[ 4.16  4.16  5.20  4.16  5.20  4.16 -0.37] = pimil
[-5.59  3.39 -5.59 -5.58 -5.59 -5.59  3.39] = Kiza
[-2.34 -1.70 -1.51  4.17  3.66  1.09  5.56] = Kazu
[ 0.97  0.81 -6.99  0.81  4.61  1.95  4.62] = soli
[ 0.99  8.49 -5.09 -3.46  3.37  2.33 -0.30] = nito
count Kiza: [3.39] | 2
count Kiza: [-5.59] | 4
count soli: [4.62] | 1
count pimil: [4.16] | 4
count Kazu: [-1.51] | 1

[-4.80 -2.76 -4.80 -4.80 -2.76 -2.74  5.02 -4.80] : far
[-4.79  0.59  0.59  0.59  0.59 -2.74  4.74  4.74] : pasun
[-2.91  1.26  5.01  0.58  0.61  5.01  5.73  5.01] : guda
count guda: [5.02] | 0
count pasun: [0.59] | 4
count far: [-4.80] | 4
count guda: [5.01] | 3

[ 0.96 -2.58 -2.58 -7.18  0.42  0.48  4.73 -3.22 -6.59  4.28  0.91 -6.49
 -1.35 -1.62 -0.44 -0.49 -0.27 -3.18 -1.43  5.84 -4.72  5.76 -4.87 -5.85
  0.91] = sotak
[-1.65 -0.98 -0.68 -0.69 -2.99 -0.99  1.52 -1.92 -2.28 -1.16 -0.44 -0.41
 -2.76 -1.72 -2.94 -1.24 -0.64 -1.07 -3.04 -0.39 -2.88  0.68 -2.94 -2.27
  0.94] = pilig
[-0.61 -0.53 -0.50 -0.45 -0.65 -0.56 -0.26 -0.60 -0.44 -0.55 -0.45  4.91
 -0.66 -0.60 -0.45 -0.60 -0.61 -0.53 -0.67 -0.45 -0.50 -0.35  1.68  6.85
 -0.35] = Guko
[-0.61 -0.60 -0.50 -0.60 -0.65 -0.56 -0.26 -0.60 -0.44 -0.55 -0.54 -0.36
 -0.66 -0.60 -0.52 -0.58 -0.49 -0.53 -0.67 -0.60 -0.50 -0.53 -0.52 -0.55
 -0.60] = gofa
[-0.61 -0.53 -0.50 -0.33 -0.60 -0.56 -0.26 -0.60 -0.44 -0.60 -0.54 -0.36
 -0.67 -0.83 -2.01 -2.59  2.18 -1.49 -0.67  2.54 -1.88  2.52 -1.97 -0.60
  0.33] = biki
count sotak: [-2.58] | 2
count Guko: [-0.45] | 4
count biki: [-0.60] | 4
count gofa: [-0.61] | 1
count pilig: [-1.72] | 1
count Guko: [-0.26] | 1
count gofa: [-0.60] | 6

[ 0.57  0.51 -4.60 -1.76  6.71  0.14 -1.87  3.40  2.79]  gipa
[-1.76  0.52  0.52 -1.76  6.71  2.20  0.52 -1.77  0.46]  Tupog
[ 0.47  0.52  0.52 -1.76  0.57  0.14 -1.11  0.57 -4.92]  Tuma
[ 0.57  0.00 -4.60 -1.76  0.00  2.78 -1.87  3.40  2.79]  rame
count Tuma: [0.52] | 2
count Tupog: [-1.77] | 1
count rame: [2.79] | 1
count gipa: [0.58] | 0
count Tupog: [-1.75] | 0

[1.80 0.15 0.15 1.81] -> podi
[3.09 3.09 3.09 3.09] -> baziz
[0.14 0.15 0.15 0.15] -> lamib
[-1.77  6.13 -1.77 -1.77] -> loza
[-0.52  0.24  0.70  3.09] -> bel
count podi: [1.81] | 1
count lamib: [0.14] | 1
count bel: [-0.51] | 0
count baziz: [3.09] | 4
count loza: [-1.76] | 0
count lamib: [0.15] | 3
count loza: [-1.77] | 3

[-2.69 -1.98 -3.73  2.02  1.98 -2.37  2.22 -1.98 -0.51 -1.05  1.81 -0.31
  2.05  1.71 -1.98 -3.72  3.57  1.43 -3.27 -3.59 -1.87 -4.74 -0.51  2.17
 -1.20 -0.58  1.20  2.40 -1.43] -> Falo
[ 0.77 -2.33 -3.71  0.48  0.84 -1.11 -2.59  2.02 -4.00 -0.32 -2.21  3.74
 -1.45  3.63 -0.58 -2.03 -2.84 -0.69 -2.84  0.16 -5.06 -2.33  2.01  3.63
 -0.63 -0.96  1.08 -0.27  3.14] -> gugid
[-3.82  0.17  1.19  2.69  1.66 -1.28  4.26  0.52  2.29  2.14  1.74  0.71
 -1.60  0.24 -0.89  1.09  6.78  3.01 -2.35  0.32  3.76  1.74 -1.52  3.05
 -1.96  0.21 -0.20  0.51 -3.06] -> renuk
[ 4.20  0.81 -1.66 -2.11 -4.03  2.07  2.02 -3.16 -1.08  1.69 -3.78 -0.86
 -2.30 -3.82 -0.36 -2.07 -1.20 -1.21  4.87 -3.71  1.53 -2.19 -1.52 -1.45
 -0.45  1.03 -0.76  2.49 -0.35] -> rebim
[ 2.11 -1.46  0.35 -2.88 -3.05  0.43  0.88 -2.03  1.46  5.03 -2.56 -1.28
  2.14 -3.96  0.20 -3.00 -0.02 -1.44  4.03 -6.06  2.06 -2.69 -0.97  0.50
  0.03  1.45 -0.09 -0.13 -0.57] -> felat
[ 1.07  3.68 -3.97  3.26  1.02  1.07  3.85 -2.11 -3.12 -1.36 -2.64 -2.34
 -3.69  0.68 -0.25  0.50  3.33 -0.91 -2.23  0.68  1.79 -3.42 -0.96  0.65
 -4.22  1.16  0.70  3.02 -1.93] -> Sumun
count Sumun: [3.02] | 1
count Falo: [-1.99] | 0
count gugid: [-2.32] | 0

